In the data rows, 128 means zero.
In the table below, every row is followed by its label. The labels come from one hidden rule.
np.array([155., 127., 124., 119., 129., 134., 83., 95., 158., 152., 125., 143., 151., 115., 153., 125., 136., 71.,
          112., 190., 111., 135., 115., 152., 111., 103., 105., 104., 141., 138., 126., 124.]) B
np.array([150., 112., 144., 115., 125., 127., 72., 143., 158., 121., 71., 90., 108., 117., 109., 136., 165., 166.,
          139., 110., 162., 119., 144., 55., 149., 112., 102., 128., 101., 102., 131., 96.]) C
np.array([86., 83., 143., 163., 133., 128., 107., 193., 181., 96., 95., 160., 129., 146., 171., 120., 133., 136.,
          140., 59., 161., 115., 100., 152., 125., 140., 113., 156., 137., 156., 144., 106.]) B
np.array([75., 38., 138., 132., 151., 118., 154., 177., 137., 126., 123., 155., 113., 149., 117., 130., 113., 162.,
          129., 141., 137., 147., 154., 104., 167., 149., 160., 131., 121., 143., 120., 127.]) A
np.array([176., 186., 139., 111., 93., 143., 107., 165., 167., 147., 86., 106., 120., 101., 179., 130., 138., 82.,
          126., 154., 93., 110., 143., 94., 134., 98., 55., 137., 95., 89., 137., 125.]) B
np.array([104., 108., 129., 192., 139., 109., 161., 139., 69., 124., 92., 172., 109., 129., 106., 129., 107., 175.,
          141., 92., 172., 120., 115., 90., 136., 110., 108., 135., 121., 139., 144., 124.]) D
np.array([42., 126., 123., 152., 158., 112., 118., 113., 113., 121., 92., 137., 109., 158., 80., 120., 107., 126.,
          135., 82., 143., 132., 106., 110., 141., 96., 168., 124., 112., 94., 141., 112.]) C
np.array([139., 139., 126., 123., 130., 120., 105., 125., 93., 131., 136., 157., 153., 151., 137., 110., 141., 114.,
          118., 134., 144., 124., 156., 142., 110., 152., 120., 125., 129., 151., 142., 141.]) E
np.array([83., 111., 112., 138., 149., 140., 117., 167., 91., 148., 163., 154., 128., 146., 114., 118., 117., 155.,
          137., 128., 81., 153., 145., 108., 176., 137., 119., 106., 112., 128., 133., 124.]) D
np.array([112., 82., 126., 131., 141., 120., 139., 244., 140., 118., 104., 142., 115., 193., 100., 127., 146., 187.,
          140., 111., 126., 126., 157., 148., 147., 86., 144., 148., 136., 118., 131., 119.]) C
np.array([121., 152., 122., 123., 134., 131., 168., 165., 15., 128., 115., 82., 115., 123., 150., 144., 202., 172.,
          134., 127., 83., 163., 200., 58., 142., 207., 192., 127., 101., 145., 106., 169.]) E
np.array([140., 153., 149., 185., 77., 167., 206., 30., 170., 88., 197., 124., 134., 140., 210., 116., 99., 160.,
          131., 122., 235., 110., 89., 248., 53., 173., 49., 158., 160., 211., 140., 151.]) A
np.array([127., 174., 120., 137., 84., 149., 128., 94., 151., 112., 150., 107., 150., 133., 184., 111., 121., 117.,
          123., 100., 185., 109., 34., 200., 128., 118., 97., 143., 116., 152., 151., 110.]) B
np.array([209., 175., 87., 124., 101., 175., 165., 71., 27., 167., 170., 174., 152., 94., 37., 133., 136., 68.,
          93., 195., 141., 137., 101., 195., 126., 156., 129., 99., 145., 45., 126., 134.]) A
np.array([145., 155., 132., 89., 133., 95., 26., 141., 135., 148., 114., 83., 132., 105., 187., 148., 171., 100.,
          129., 115., 123., 135., 140., 17., 167., 116., 170., 137., 110., 136., 114., 119.]) C
np.array([208., 174., 100., 82., 146., 139., 100., 113., 37., 153., 137., 87., 128., 103., 151., 157., 160., 102.,
          110., 184., 149., 143., 180., 151., 139., 141., 151., 112., 98., 113., 114., 140.]) E
np.array([135., 195., 125., 95., 143., 115., 104., 188., 107., 182., 98., 148., 125., 114., 92., 130., 161., 58.,
          124., 175., 42., 145., 122., 128., 164., 90., 166., 97., 88., 77., 111., 114.]) C
np.array([149., 133., 124., 170., 103., 151., 107., 118., 170., 104., 177., 107., 141., 115., 204., 110., 97., 113.,
          123., 117., 222., 98., 89., 197., 80., 142., 19., 128., 129., 141., 133., 140.]) F
np.array([182., 101., 126., 136., 114., 132., 142., 76., 115., 98., 227., 118., 135., 114., 154., 140., 130., 182.,
          114., 103., 130., 136., 143., 153., 110., 161., 153., 159., 125., 178., 120., 139.]) A
np.array([218., 213., 114., 92., 106., 148., 34., 76., 180., 147., 104., 53., 139., 78., 205., 133., 158., 59.,
          106., 202., 147., 119., 91., 57., 111., 123., 137., 135., 77., 164., 126., 121.]) F
np.array([116., 82., 123., 154., 148., 134., 154., 107., 119., 136., 139., 161., 113., 141., 141., 130., 115., 162.,
          134., 100., 142., 117., 140., 168., 132., 147., 154., 123., 154., 133., 138., 137.]) E
np.array([121., 118., 140., 121., 90., 126., 153., 80., 185., 100., 175., 76., 120., 129., 202., 159., 134., 177.,
          134., 96., 133., 126., 195., 109., 119., 215., 125., 122., 86., 229., 97., 145.]) A
np.array([95., 80., 141., 151., 147., 123., 117., 133., 228., 110., 118., 99., 111., 127., 151., 118., 96., 188.,
          165., 85., 205., 126., 121., 116., 140., 100., 100., 151., 144., 140., 132., 115.]) C
np.array([224., 155., 114., 117., 81., 162., 168., 91., 100., 135., 178., 131., 132., 91., 113., 116., 123., 97.,
          92., 186., 201., 131., 81., 161., 109., 155., 104., 104., 153., 79., 124., 148.]) A
np.array([86., 50., 171., 204., 126., 108., 111., 226., 221., 84., 135., 109., 87., 162., 166., 134., 123., 163.,
          144., 50., 130., 121., 164., 98., 166., 126., 108., 165., 112., 200., 120., 139.]) B
np.array([128., 167., 127., 150., 104., 155., 123., 162., 177., 129., 107., 122., 122., 129., 131., 132., 111., 122.,
          120., 90., 143., 111., 178., 99., 127., 117., 111., 157., 127., 152., 128., 124.]) B
np.array([152., 165., 153., 133., 82., 131., 57., 104., 205., 134., 143., 101., 125., 86., 176., 120., 100., 79.,
          117., 170., 245., 94., 97., 174., 90., 129., 44., 161., 140., 138., 145., 98.]) F
np.array([115., 104., 130., 102., 165., 130., 96., 142., 84., 151., 131., 190., 140., 143., 43., 126., 163., 101.,
          114., 119., 55., 136., 149., 99., 140., 103., 193., 118., 127., 51., 140., 114.]) B
np.array([113., 102., 118., 145., 133., 150., 129., 47., 63., 125., 110., 147., 143., 117., 76., 130., 114., 108.,
          118., 151., 117., 117., 87., 185., 121., 160., 55., 106., 165., 60., 123., 142.]) E
np.array([92., 148., 138., 146., 137., 123., 172., 173., 161., 126., 113., 134., 124., 130., 120., 137., 118., 166.,
          123., 129., 109., 131., 170., 108., 141., 129., 173., 124., 135., 161., 120., 116.]) F
np.array([159., 136., 112., 91., 138., 114., 51., 122., 86., 116., 95., 70., 127., 100., 173., 155., 217., 165.,
          124., 179., 60., 146., 194., 47., 146., 136., 186., 93., 82., 180., 102., 133.]) E
np.array([80., 55., 108., 110., 155., 85., 113., 142., 108., 143., 106., 78., 105., 177., 140., 147., 172., 146.,
          132., 86., 97., 147., 220., 82., 167., 150., 251., 113., 104., 100., 102., 128.]) E
np.array([170., 110., 95., 77., 151., 111., 126., 113., 82., 171., 109., 139., 125., 79., 121., 140., 188., 53.,
          120., 164., 72., 146., 133., 52., 156., 150., 212., 120., 83., 87., 115., 119.]) E
np.array([168., 134., 143., 131., 101., 131., 89., 60., 254., 100., 146., 92., 139., 117., 201., 116., 69., 147.,
          137., 121., 184., 117., 128., 148., 96., 138., 0., 170., 116., 195., 143., 122.]) B
np.array([119., 135., 133., 143., 142., 117., 130., 193., 107., 119., 165., 131., 118., 106., 119., 130., 146., 114.,
          137., 116., 146., 120., 112., 132., 159., 145., 168., 145., 136., 170., 125., 127.]) D
np.array([36., 39., 130., 122., 155., 110., 162., 166., 106., 98., 95., 134., 92., 198., 106., 130., 139., 199.,
          145., 122., 99., 129., 226., 92., 154., 131., 187., 141., 109., 119., 107., 152.]) D
np.array([100., 61., 121., 144., 136., 138., 185., 159., 86., 130., 160., 120., 111., 151., 106., 135., 137., 181.,
          143., 123., 110., 123., 156., 103., 134., 141., 194., 102., 123., 115., 118., 124.]) D
np.array([152., 183., 133., 70., 103., 137., 129., 81., 134., 135., 134., 106., 142., 120., 148., 142., 189., 143.,
          117., 173., 159., 126., 98., 113., 124., 134., 48., 126., 122., 103., 135., 124.]) F
np.array([156., 89., 113., 155., 153., 144., 233., 124., 104., 141., 179., 169., 142., 124., 86., 143., 126., 97.,
          125., 217., 80., 128., 123., 141., 142., 148., 184., 106., 152., 62., 130., 142.]) E
np.array([143., 195., 119., 102., 100., 144., 141., 91., 134., 106., 145., 138., 145., 110., 98., 115., 98., 96.,
          95., 181., 166., 116., 98., 215., 88., 132., 169., 112., 143., 81., 133., 133.]) F
np.array([114., 104., 137., 181., 112., 124., 164., 107., 111., 112., 209., 106., 130., 153., 86., 124., 83., 140.,
          133., 115., 130., 110., 77., 175., 93., 140., 87., 143., 153., 124., 126., 140.]) D
np.array([147., 192., 129., 149., 88., 155., 24., 44., 171., 139., 154., 130., 135., 115., 137., 106., 91., 121.,
          102., 177., 200., 99., 66., 200., 85., 120., 0., 165., 160., 108., 170., 104.]) F
np.array([172., 218., 148., 139., 85., 147., 113., 33., 103., 111., 188., 65., 144., 107., 220., 139., 104., 162.,
          121., 150., 201., 121., 144., 148., 99., 123., 69., 149., 123., 188., 127., 154.]) E
np.array([103., 107., 119., 107., 127., 116., 122., 197., 134., 111., 136., 137., 128., 131., 66., 132., 70., 101.,
          139., 116., 80., 107., 118., 173., 126., 122., 159., 118., 121., 120., 151., 136.]) C
np.array([144., 130., 125., 150., 123., 156., 235., 70., 75., 121., 172., 156., 146., 145., 140., 135., 70., 108.,
          126., 112., 158., 108., 98., 218., 87., 154., 82., 113., 135., 148., 138., 137.]) E
np.array([119., 125., 125., 121., 138., 106., 101., 162., 116., 141., 124., 125., 113., 132., 187., 123., 145., 136.,
          123., 79., 116., 134., 157., 96., 159., 137., 165., 139., 124., 133., 111., 125.]) A
np.array([101., 111., 175., 212., 105., 136., 150., 57., 211., 84., 169., 105., 128., 117., 184., 110., 71., 156.,
          141., 59., 157., 104., 117., 234., 87., 136., 56., 159., 159., 157., 150., 120.]) B
np.array([130., 106., 128., 120., 132., 107., 213., 101., 96., 107., 177., 115., 123., 129., 99., 152., 134., 151.,
          126., 141., 98., 145., 128., 173., 142., 177., 157., 107., 121., 131., 129., 143.]) E
np.array([90., 147., 129., 171., 122., 99., 53., 158., 174., 128., 104., 160., 126., 115., 96., 110., 120., 111.,
          148., 116., 167., 111., 82., 102., 108., 90., 153., 135., 156., 109., 150., 117.]) C
np.array([176., 144., 111., 142., 101., 135., 134., 91., 133., 118., 115., 160., 136., 92., 166., 129., 127., 86.,
          123., 167., 107., 122., 116., 141., 109., 129., 69., 108., 137., 68., 135., 118.]) F
np.array([144., 169., 136., 76., 112., 128., 58., 138., 172., 121., 58., 113., 125., 105., 141., 121., 182., 40.,
          124., 118., 154., 123., 108., 89., 132., 45., 81., 142., 94., 149., 134., 113.]) B
np.array([121., 141., 122., 88., 147., 118., 149., 182., 93., 143., 85., 147., 135., 129., 34., 136., 140., 112.,
          118., 131., 135., 153., 140., 49., 137., 130., 241., 91., 85., 76., 116., 114.]) E
np.array([74., 89., 160., 142., 109., 118., 133., 147., 188., 122., 104., 120., 118., 176., 116., 123., 80., 122.,
          153., 97., 180., 99., 133., 164., 92., 119., 143., 143., 146., 155., 150., 136.]) C
np.array([114., 88., 147., 173., 114., 122., 170., 108., 218., 89., 150., 73., 120., 161., 187., 121., 101., 158.,
          135., 88., 201., 99., 140., 204., 100., 155., 118., 167., 138., 197., 112., 158.]) F
np.array([178., 184., 94., 100., 115., 155., 76., 0., 65., 119., 124., 102., 147., 76., 148., 137., 129., 54.,
          101., 172., 160., 138., 47., 187., 118., 158., 75., 119., 114., 86., 113., 133.]) A
np.array([133., 136., 101., 118., 156., 140., 152., 114., 74., 128., 107., 126., 133., 130., 123., 133., 117., 100.,
          121., 188., 99., 135., 107., 168., 151., 148., 188., 123., 141., 60., 114., 145.]) E
np.array([121., 149., 117., 62., 144., 121., 155., 86., 132., 133., 131., 135., 132., 120., 173., 145., 180., 142.,
          127., 183., 123., 147., 142., 137., 159., 97., 166., 129., 125., 138., 109., 149.]) B
np.array([110., 125., 158., 161., 136., 92., 42., 229., 170., 121., 98., 106., 123., 160., 121., 122., 122., 134.,
          149., 77., 165., 119., 113., 50., 109., 98., 36., 165., 121., 135., 127., 97.]) C
np.array([115., 69., 129., 148., 166., 136., 173., 137., 118., 124., 153., 112., 120., 151., 131., 112., 91., 184.,
          135., 151., 95., 142., 133., 78., 130., 133., 186., 102., 144., 110., 118., 166.]) D
np.array([145., 82., 106., 78., 133., 115., 124., 168., 91., 147., 92., 127., 127., 133., 185., 157., 186., 146.,
          131., 148., 88., 150., 162., 50., 156., 134., 241., 102., 92., 134., 120., 123.]) D
np.array([59., 82., 146., 120., 121., 117., 120., 164., 100., 111., 117., 120., 119., 166., 153., 131., 117., 186.,
          149., 95., 131., 137., 146., 93., 148., 148., 130., 118., 132., 126., 114., 139.]) D
np.array([142., 173., 85., 109., 128., 148., 98., 117., 84., 136., 139., 128., 127., 113., 135., 142., 153., 92.,
          124., 151., 97., 124., 156., 163., 146., 129., 137., 107., 105., 68., 110., 126.]) E
np.array([202., 191., 136., 100., 109., 140., 82., 93., 139., 111., 122., 78., 131., 139., 211., 124., 146., 194.,
          128., 135., 157., 123., 122., 97., 136., 145., 113., 150., 104., 146., 131., 145.]) A
np.array([41., 43., 103., 164., 173., 105., 229., 186., 91., 136., 162., 236., 138., 142., 43., 105., 77., 152.,
          141., 160., 128., 123., 145., 162., 142., 138., 143., 122., 154., 74., 135., 155.]) D
np.array([131., 157., 137., 117., 127., 125., 174., 135., 191., 103., 124., 93., 118., 115., 106., 129., 143., 141.,
          126., 117., 116., 134., 193., 101., 139., 119., 149., 136., 110., 156., 119., 134.]) B
np.array([41., 10., 118., 115., 163., 78., 181., 238., 83., 148., 86., 142., 113., 173., 70., 148., 171., 172.,
          146., 60., 64., 158., 173., 42., 179., 114., 223., 106., 134., 83., 115., 149.]) D
np.array([172., 147., 131., 45., 108., 156., 89., 133., 75., 146., 93., 107., 128., 120., 152., 133., 150., 102.,
          122., 209., 134., 148., 140., 39., 145., 118., 115., 125., 99., 142., 118., 124.]) D
np.array([123., 146., 154., 130., 95., 167., 58., 39., 243., 108., 135., 113., 131., 99., 166., 133., 118., 129.,
          120., 143., 141., 110., 109., 131., 123., 147., 43., 156., 116., 131., 126., 135.]) F
np.array([85., 93., 168., 112., 130., 81., 48., 236., 212., 106., 101., 55., 83., 173., 255., 140., 162., 199.,
          142., 58., 69., 154., 232., 38., 166., 106., 156., 151., 95., 173., 112., 117.]) B
np.array([123., 98., 109., 125., 188., 124., 180., 163., 9., 155., 128., 159., 130., 140., 28., 119., 158., 81.,
          121., 188., 43., 125., 118., 101., 169., 108., 235., 86., 119., 59., 108., 138.]) D
np.array([97., 109., 116., 109., 110., 143., 190., 125., 138., 118., 178., 105., 104., 156., 229., 129., 146., 170.,
          131., 61., 84., 128., 152., 72., 132., 138., 141., 144., 90., 161., 93., 132.]) D
np.array([172., 86., 99., 117., 145., 135., 142., 207., 0., 140., 131., 149., 136., 121., 53., 136., 121., 112.,
          109., 200., 63., 137., 125., 159., 129., 144., 164., 103., 113., 107., 132., 142.]) E
np.array([150., 204., 139., 147., 87., 148., 114., 132., 138., 132., 82., 107., 154., 74., 114., 125., 98., 104.,
          97., 126., 228., 102., 72., 94., 116., 121., 19., 155., 143., 124., 136., 100.]) F
Which label does each new row get?
np.array([157., 158., 113., 117., 153., 111., 105., 147., 27., 150., 105., 160., 120., 122., 106., 134., 124., 104.,
          129., 135., 78., 141., 123., 83., 178., 97., 172., 112., 123., 83., 135., 124.]) D
np.array([129., 124., 147., 137., 137., 99., 101., 148., 178., 132., 96., 124., 119., 163., 161., 115., 128., 80.,
          143., 112., 178., 123., 107., 60., 125., 73., 98., 155., 126., 148., 132., 113.]) C
np.array([84., 107., 116., 111., 140., 133., 184., 138., 56., 123., 173., 121., 116., 128., 162., 150., 165., 181.,
          119., 150., 85., 144., 163., 96., 139., 175., 250., 95., 106., 113., 116., 137.]) E
np.array([77., 63., 153., 191., 145., 110., 255., 128., 121., 85., 153., 130., 132., 175., 191., 117., 81., 209.,
          157., 63., 42., 121., 175., 219., 128., 166., 161., 139., 160., 150., 115., 147.]) D
np.array([98., 123., 135., 157., 151., 103., 122., 199., 140., 133., 107., 153., 134., 138., 111., 121., 167., 163.,
          146., 155., 140., 129., 137., 77., 156., 101., 219., 130., 127., 104., 126., 109.]) C
np.array([189., 107., 132., 93., 146., 135., 117., 98., 161., 131., 113., 159., 129., 114., 123., 130., 155., 118.,
          148., 128., 113., 110., 115., 116., 146., 126., 110., 114., 142., 113., 131., 114.]) C
np.array([255., 161., 121., 101., 122., 158., 82., 114., 147., 118., 127., 53., 143., 77., 172., 131., 151., 67.,
          88., 186., 151., 136., 102., 139., 113., 124., 23., 144., 115., 161., 137., 121.]) F
np.array([100., 126., 167., 71., 138., 100., 40., 253., 164., 147., 56., 75., 98., 125., 185., 149., 177., 157.,
          150., 66., 125., 139., 182., 21., 135., 118., 151., 149., 98., 198., 96., 102.]) C
np.array([99., 151., 151., 117., 147., 122., 83., 175., 134., 134., 76., 142., 116., 115., 143., 126., 92., 154.,
          139., 110., 120., 121., 90., 62., 114., 82., 116., 161., 130., 127., 130., 117.]) C
np.array([125., 76., 175., 185., 112., 111., 144., 132., 152., 111., 137., 91., 128., 157., 75., 122., 76., 149.,
          152., 75., 155., 141., 105., 205., 141., 119., 147., 144., 170., 113., 122., 115.]) C
np.array([91., 114., 123., 111., 152., 120., 151., 193., 53., 144., 127., 105., 125., 125., 116., 152., 200., 177.,
          140., 161., 84., 148., 187., 64., 142., 136., 255., 96., 114., 89., 110., 151.]) D
np.array([71., 145., 186., 155., 114., 120., 78., 142., 172., 109., 108., 117., 102., 158., 205., 128., 119., 152.,
          146., 39., 115., 114., 131., 107., 112., 72., 95., 159., 138., 105., 134., 99.]) C
np.array([35., 49., 118., 133., 175., 77., 223., 255., 64., 117., 100., 204., 96., 166., 23., 130., 163., 121.,
          167., 112., 34., 155., 137., 90., 157., 107., 255., 104., 136., 104., 121., 145.]) D
np.array([156., 189., 121., 154., 103., 169., 77., 46., 109., 125., 154., 126., 159., 95., 129., 118., 114., 62.,
          105., 173., 160., 102., 72., 212., 84., 147., 49., 138., 155., 161., 141., 137.]) A
np.array([167., 79., 141., 165., 94., 133., 78., 115., 206., 111., 135., 109., 133., 148., 183., 132., 96., 166.,
          125., 151., 153., 114., 137., 166., 126., 159., 128., 134., 138., 207., 116., 122.]) F
np.array([179., 205., 121., 136., 84., 161., 63., 0., 144., 121., 147., 154., 149., 95., 152., 115., 88., 107.,
          93., 209., 126., 94., 78., 174., 89., 120., 62., 135., 124., 163., 133., 126.]) F
np.array([171., 139., 128., 148., 124., 159., 202., 0., 99., 102., 197., 112., 148., 111., 127., 118., 69., 82.,
          105., 171., 182., 91., 49., 214., 88., 153., 51., 107., 167., 137., 148., 134.]) A
np.array([93., 138., 144., 199., 114., 139., 130., 187., 217., 118., 149., 106., 117., 141., 186., 122., 107., 127.,
          142., 105., 205., 114., 97., 224., 121., 119., 74., 181., 139., 188., 158., 112.]) B
np.array([143., 134., 140., 109., 146., 83., 80., 250., 181., 164., 3., 182., 108., 120., 83., 122., 135., 57.,
          155., 119., 113., 131., 143., 55., 172., 48., 127., 112., 95., 81., 129., 80.]) C
np.array([138., 134., 130., 144., 74., 171., 41., 92., 192., 102., 144., 110., 143., 72., 203., 120., 81., 138.,
          119., 166., 239., 115., 87., 204., 74., 148., 0., 165., 131., 206., 129., 134.]) F
np.array([201., 248., 90., 84., 114., 153., 121., 85., 127., 166., 95., 149., 147., 71., 39., 120., 148., 51.,
          100., 200., 145., 123., 63., 173., 141., 130., 61., 117., 138., 113., 148., 128.]) F
np.array([79., 61., 152., 162., 123., 92., 129., 190., 145., 115., 97., 164., 100., 174., 148., 112., 110., 191.,
          156., 68., 93., 134., 149., 125., 145., 81., 119., 144., 147., 186., 141., 112.]) C
np.array([149., 146., 141., 197., 70., 142., 103., 74., 222., 97., 156., 102., 127., 130., 255., 136., 80., 128.,
          125., 90., 217., 112., 129., 226., 67., 145., 50., 165., 142., 169., 137., 147.]) F
np.array([61., 60., 142., 133., 156., 113., 255., 161., 75., 118., 107., 177., 116., 186., 101., 142., 145., 166.,
          154., 81., 140., 127., 177., 141., 141., 130., 185., 114., 128., 130., 118., 139.]) D
np.array([82., 121., 169., 169., 119., 64., 58., 207., 177., 112., 61., 148., 104., 175., 184., 129., 107., 205.,
          156., 59., 171., 121., 132., 104., 156., 114., 146., 178., 116., 147., 120., 114.]) C
np.array([115., 114., 128., 151., 135., 114., 161., 154., 176., 153., 96., 128., 124., 112., 101., 116., 110., 123.,
          116., 160., 120., 124., 99., 143., 109., 91., 117., 145., 127., 118., 139., 112.]) B
np.array([173., 180., 126., 130., 102., 156., 167., 61., 105., 122., 199., 118., 150., 103., 106., 126., 140., 115.,
          130., 167., 111., 121., 124., 171., 99., 178., 110., 124., 131., 106., 128., 146.]) E
np.array([132., 140., 120., 108., 141., 110., 112., 145., 143., 132., 129., 84., 128., 132., 163., 146., 117., 127.,
          127., 119., 111., 142., 164., 115., 129., 160., 174., 119., 122., 140., 120., 126.]) A
np.array([111., 100., 119., 112., 134., 101., 65., 215., 147., 154., 47., 164., 124., 172., 91., 121., 171., 104.,
          143., 91., 104., 133., 150., 42., 174., 88., 200., 127., 113., 91., 142., 105.]) C
np.array([76., 69., 140., 160., 150., 102., 222., 119., 51., 124., 131., 144., 116., 151., 117., 109., 113., 193.,
          151., 100., 134., 143., 108., 94., 156., 135., 255., 117., 128., 106., 124., 148.]) D
np.array([150., 92., 107., 104., 127., 143., 237., 71., 53., 128., 189., 122., 142., 117., 58., 118., 117., 92.,
          121., 141., 67., 116., 130., 144., 130., 186., 166., 104., 126., 101., 118., 148.]) E
np.array([134., 132., 120., 103., 131., 118., 108., 156., 187., 99., 156., 118., 116., 138., 124., 131., 141., 143.,
          142., 69., 82., 134., 170., 97., 137., 141., 105., 141., 112., 119., 116., 144.]) B
np.array([123., 189., 129., 134., 133., 109., 97., 130., 130., 153., 109., 112., 141., 114., 179., 128., 163., 135.,
          102., 130., 98., 127., 119., 121., 142., 128., 99., 108., 115., 130., 136., 147.]) F
np.array([163., 167., 137., 98., 128., 120., 63., 102., 147., 160., 82., 123., 138., 89., 195., 120., 145., 48.,
          117., 112., 148., 116., 115., 94., 121., 134., 93., 153., 110., 134., 144., 90.]) F
np.array([104., 112., 118., 108., 159., 112., 172., 129., 113., 115., 169., 132., 117., 146., 156., 132., 144., 124.,
          125., 89., 99., 140., 195., 93., 155., 166., 172., 123., 158., 149., 110., 146.]) E
The hidden rule looks at only part of the columns. Which column or columns, counting from 0, in order?
8 18 25
